Each row is where one point has got to under a steady rotation. How many steps took it there?
The counts run from 0 to 41.
[ 70 122  93  98 105 150 125 152  94 192  86  94 184 127 130 119 135 114
 115 136 136 148 116]
15
[ 95 176  77 125 117 111 134 146 132 128 101 144 157  84 124 112 161 134
  86 119 128 127  84]
6
[111 128  80 100 124 108 135  99  90 158  90 144 146 127 100 148 108 154
  93 154 133 147 131]
23
[ 89 139 111  98 118 125  96 102  77 160 118 150 161 144  82 141 130 123
  91 180 106 122 111]
30
[101 167  88 112  79 144 113 136 105 187  77  88 177 114  98 111 163 124
 113 144 135 175 149]
18
[156 174  81 123  79 146  93 128 122 141 125 164 151 130 107 141 153 153
 143 140 106 140 118]
36
[118 179  91 120 146 106  75  74  96 148 118 161 133 112  97 137 154 138
  84 159 119 138 112]
31
[106 164  81 124 147 129  89 109 103 148 111 184 125 113 100 148 120 155
  95 135 109 120  88]
38
[103 159  83  92 127 113 115  91  85 174 126 167 136 133 102 153 119 137
  82 174 121 109  94]
34
[118 176  83 130 117 147  70  91  93 119  97 128 152 109 114 136 165 135
 111 167 125 163 133]
28
[113 117 100  79 118 149 117 101  93 179 106 160 166 140 117 147 121 149
 120 159 118 136 136]
26
[ 74 139  78 109 118 126 155 144 115 168  73 146 173 113 124 133 108 118
 100 132 138 117 102]
12
[ 59 136  90 101 147 100 127 129  94 173  73 114 146 106 103 121 114 117
  96 125 155 126 127]
16
[120 158 107 118  61 172  75 134 129 159 105 184 152 145 116 135 136 143
 110 151 132 138  81]
40
[ 98 162  89 106  78 152 143 177 121 158 116 128 206 101 131 113 109 112
 124 124 126 130  85]
4
[127 155  89 121 103 174 130 144 118 143 107 130 210 107 154 116 150 133
 126 117 109 119  77]
0
[115 162  76 106  85 132 144 131  97 174  89 115 181 143 103 145 136 147
 122 161 121 153 156]
22
[131 165  95  97  94 162  94 125 106 166 116 111 190 114 104 137 143 134
 118 161 103 160 106]
29
[106 148  88 100 102 156 112 127 124 186 121 185 148 148 112 157 120 142
 106 147 127 105  83]
37
[128 165  64 132 119 114 139 154 135 143  61 103 156  74 128 140 167 143
 129 114 143 136 113]
10
[143 188 110 125 107 135  97 121  89 134 113 144 130 131 114 123 166 154
 113 153 104 155 107]
32
[137 165  85 106 127 137 107 111 109 148  94 106 169 125 116 128 155 170
 130 142 124 167 147]
25
[ 85 146  71 130 140  86 152 138 116 157  95 142 150  89 118 126 137 140
  94 127 135 108 109]
9
[ 85 143  94 116 128 133  82 115 115 171 122 188 111 127 101 151 104 131
  76 116 133 125  71]
41
[ 97 152  68 138 106 141 112 145 133 160  70  82 161  88 133 134 153 143
 130 131 137 164 123]
14
[111 153  75 128  78 131 145 162 132 168  99 124 176 110 137 132 134 144
 115 118 153 139 119]
11
[126 171  83 133 128 169  63 131 120 108 108 171 130 108 122 135 158 166
 130 132 108 152  90]
39
[ 93 152  96 141 139 120 109 121 109 156  70 107 149  62 124 123 166 139
 103 134 142 151 157]
17
[ 86 128  70 125 134  93 142 110  91 161  84 113 142  84  88 133 128 153
  80 150 149 155 136]
20
[ 79 145  84  91  97 109 135 119 101 185 103 113 160 107  91 147 131 130
  95 150 151 144 127]
19
[ 94 156 100 138 157 133 136 103  96 147  87 152 176  79 119 110 148 126
  84 127 116  95  74]
2
[144 178  66 113 133 122  85 100  92 129 102 167 129 110 104 141 170 167
 108 137 108 140  98]
35
[123 157  78 125  94 129 119 128 119 129  84 105 153 111 102 143 166 164
 117 147 143 170 151]
21
[105 187  77 121  80 144 143 155 129 149 112 118 202  99 131 121 158 142
 102 120 128 146 121]
7
[109 167  93 152 115 154 130 140 125 128  94 118 209  94 126 100 174 140
 106  98 130 141  88]
3
[ 93 155  99 116 139 111 150 139 111 159 119 137 169 101 107 123 109 118
  89 128 136 108  92]
5
[ 86 143  87 106 132 153 154 136 103 147 120 133 188 101 137 130 120 129
 112 124 105 100  59]
1
[ 81 158  90 114 113 124 164 148 116 165  99 129 190 124 116 131 110 101
 113 118 145  99  96]
8
[121 157  84 118 163 105 127  90  86 135  81 127 143  91 115 135 122 175
  79 158 122 154 144]
24
[109 145 105  99 160 124 108  93  69 165  92 143 136  99 115 124 136 142
  86 150 118 126 125]
27
[119 170  85 100  87 142 102 133 115 164 120 154 174 132  95 140 140 152
 127 176 112 152 106]
33
[ 78 139  75 116 165 118 115 126 122 169  74 114 139  67 140 128 159 127
 101 126 128 120 116]
13
